Named moves, each a turn or a mirror, and the order they were made in; the first pair answered:
move z_983:
[-2 -5  0 -3  3 -4 -8  6  1  3 -2  0  5] |-> [-2 -3 -1  1 -4  1 -5 -3  2  4  1 -9  2]
[ 1 -7  4 -6 16 -5 -7 18 -4 -2 -9 10  3] |-> [  5  -3  -1   6 -10  15   0 -14  -4   6  -2 -14  -5]
[ 4  7 -8  9  1 -6  8 -7 -7 28 -4 -6  1] |-> [  3   8  -6   4  12 -16   5   7  -8  24  -6   6   4]
move z_259:
[  1  -4  13   1  15   8  -3   6  -1 -17  -8  12   0] |-> [ -4  -7   4  -8  -4  13  -1  -3   5 -24   3   2  -3]
[-4  3 -3 -7 12  7  5  9  0 -6  7  7 -5] |-> [ -5   2  -5 -10   7   8   5   8   0 -10   9   5  -5]
[  5  18 -21  -3  -6 -22  14  25  -1  14 -15   1   4] |-> [  2  17 -26  -8 -18 -17  17  21   2   8  -8  -5   2]
[  5  -3  -4  -5   0 -12   3   6   3   0   7  -1   1] |-> [  4  -2  -3  -5   3 -12   1   4   4   2   6  -1   1]
move z_980:
[ -5  22   0  -3  16  -5 -10  11  13   1 -10  27  -2] |-> [ -6  23 -19 -11 -18   1   0  -5  20   4   5  11  -2]
[  1  -4 -10  -1 -10  -3   5  -4  -3  -5   5  -3   2] |-> [ 0 -4  3  2  9 -6 -1  4 -5 -8 -4  9  3]
[  1  13  -2   6   2  -6   9  -6 -11  19  -5  -5   0] |-> [  1  12   0   7   5  -4   9  -5 -10  18  -4  -4   0]
move z_492:
[  7  13  -4  13  20  -9   6   3 -11  21 -10   3   2] |-> [  7   4   4  15  -5  17  -1 -25  -3   0   3 -17 -10]
[ -1   0   3  10   1  17  10 -15  -6  -3  -2  -6  -4] |-> [ -6   2 -16  -7 -14   4  16  -1  -3  -1   5  -2   1]
[  1  -8 -13  -4  -7  -1   4  -1  -8  12   5   1  -3] |-> [  4  -7  -3   3   6  -1   3  -2 -12  16  -1   5  -6]
[ -6  -4  -9  -4 -19   8   7 -31  12   6  10 -23   1] |-> [ -8   6 -23 -10   2 -22  13   2   4  27   0  -2  14]
Now pairs of rows:
(2 to 3 moves a pair)
[ -4 -10   8  -2 -11   9  -3 -11   6 -18  10  -8 -12] |-> [ -3  -9  10   2  -8  12  -2 -16   3 -13   8 -12 -14] | z_983 then z_259 then z_983
[  5  -2  11  10   9  10  -3 -14   0   0  -2  -8  -7] |-> [  2  -1  -6  -4 -12   8   3 -12   7  -2   9 -14  -5] | z_983 then z_980
[ -6  -1 -17 -15 -19  -6   3   4   8  -4   9  -4   3] |-> [ -7  -7  -2 -13  -9   1  -5   7  10 -20   7   0   0] | z_980 then z_492 then z_492
[  2   0  21  17  23  11  -7  -9  -3  -3 -10   3  -6] |-> [  4  12   4  20  21  -1   4  -5 -10  24 -13   4   0] | z_980 then z_492 then z_492
[  1 -13   4  10  23  -5  11  13 -10  -2  -3  21   2] |-> [ -2 -10  -9   2  14 -13  17  17 -11   1   1  22   7] | z_259 then z_492
[ -4   1 -27 -22 -22 -13   8  14   7  -5  13   0   2] |-> [  1  -1   0 -10  25 -18  -6  29  -2  -6  -6  21   2] | z_983 then z_980
[ 3  5 -3  9 13 -3  2  5 -1  7 -5  3 10] |-> [  0  -2   3   1   3   8  -5   1   7 -18   3   1   3] | z_492 then z_983 then z_492
[-11   3  -1   3  -6 -15   0   7 -11  13  -1   2  15] |-> [-14  -2  -3  -5 -19 -11  -2   5  -5  -1   8  -2  12] | z_259 then z_980 then z_259
[ -3  -2 -12  -2 -23   7   8 -17  10  10   5 -16   0] |-> [  0 -10  25  10  19   9 -10  -3   4  -3 -15   4  -3] | z_980 then z_492 then z_259
[ 4  2  6 16  5 -1  1 -6 -5  7 -3  0 -5] |-> [ -1  -1   4   0   7 -10  -2  13  -1  -6   0  10   1] | z_259 then z_983
[  7   0  -1  18 -23  21   8 -34   1   5   8 -27 -11] |-> [  9   3  21  25  39  -3  -5   7 -12  14 -19  11  -1] | z_259 then z_983
[ 10  15   8   2  15   0  -1  -2  -6  11 -12  -2  -3] |-> [  7  16   1  -4  15  -6   1   7  -4  11 -10   2   2] | z_980 then z_259 then z_983
[ -9   2   7   6  14   5 -10  -9  -2  -8  -5   4   2] |-> [-10   4  -2   5  -2  11  -7 -19   1  -4   3  -8   1] | z_983 then z_980
[ -1 -10   2  -2  -3   2 -18  14   1 -15   0   1  -3] |-> [  2  -1 -16   0 -21  -1  -7   2  -2   4   5 -12   1] | z_983 then z_492 then z_983
[ -5  -8   8  -7   0  -1  -9  13   6 -22   6   4  -4] |-> [ -3  -2   2  -6   9 -13  -4  23   0  -8   2  12   1] | z_980 then z_492
[ 8 -5 22  8  7 13 -6 -6 -5 -1 -6  2 -8] |-> [  6  -4   4   0 -19  13   0 -13  -1   1   8  -9  -9] | z_983 then z_980
[  7  -5  32  11   7  11  -1  -5   2  -6 -18  -9  -3] |-> [  0   2   2 -16   1 -20   8  28   5   1 -13   7  11] | z_983 then z_492 then z_492
[  1  -4 -10  -5 -22   5   0  -4  -5 -19   9  -5  -6] |-> [  5   6 -15   9 -16  -1   9 -10 -12   9   3  -6  -4] | z_492 then z_983
[  6  -8   8   8  -9  16   5 -27   2   3   1 -13  -1] |-> [  0  -3 -18 -17 -12 -14  14   8   4   8   5   4  12] | z_492 then z_983
[-5  3  2  1 13 -4  0 21  9  0  7 14 -2] |-> [ 2  7  8 19 10  9  5 -1  3 14  4  1 -7] | z_983 then z_259
[  7   8  15  16  29  -2   3   2 -14  15 -17   3   6] |-> [ -6  -3 -10 -24 -25   0   5   4   8 -20  13 -10   4] | z_492 then z_983 then z_980
[ -3   3  -9  -6  12 -12   1  23  -1  10   0  10   3] |-> [ -6   0 -19 -10 -17  -2   4   6   5   2  12  -6   0] | z_259 then z_983
[ -6   2 -14 -12 -17  -5   0   7   5  -8   8   4   5] |-> [ -3  -4  -2  -1 -18  12  -7 -10   3 -14   8  -6  -3] | z_980 then z_492 then z_980
[  1 -12  22  -7  23   0 -17  15  -5 -25  -5  18  -3] |-> [  5  -1  16   7  33  -8  -7  14 -14   4 -15  20   1] | z_980 then z_259
[ -2  -8   2 -16  -9   6  -9   2   4 -27   8   3  -5] |-> [  6  -2  17  12   8  16  -9 -17  -7  -8  -5  -4  -9] | z_259 then z_983 then z_980
[  7   4 -13  20 -11   6  14 -22 -10  24   2 -11  -5] |-> [  1   4 -19  -2  10 -23  10  22  -8  17  -3  17   8] | z_492 then z_983
[  6 -11  -4   0 -21  18  12 -19   6   6  15  -6   2] |-> [  3 -15  -2  -7 -23  18   6 -15   9  -6  16  -2   2] | z_983 then z_492 then z_980
[ -9 -16  21 -14   4   9 -20   7  11 -38   3   4  -6] |-> [ -2  -8  32  10  25  13 -19  -2  -1 -20 -10   5  -7] | z_983 then z_259
[ -3  -1  20   3  19   0  -9   3   4 -13  -5   8   2] |-> [  0   4  18  15  19   4  -3 -11  -1   4  -8   2   1] | z_980 then z_492 then z_492
[  4   4   7  20   3  14   5 -21  -7  13  -5 -13  -9] |-> [  1  -2  21  12  29   4  -8   4  -5  -2 -11   5  -4] | z_492 then z_983 then z_492
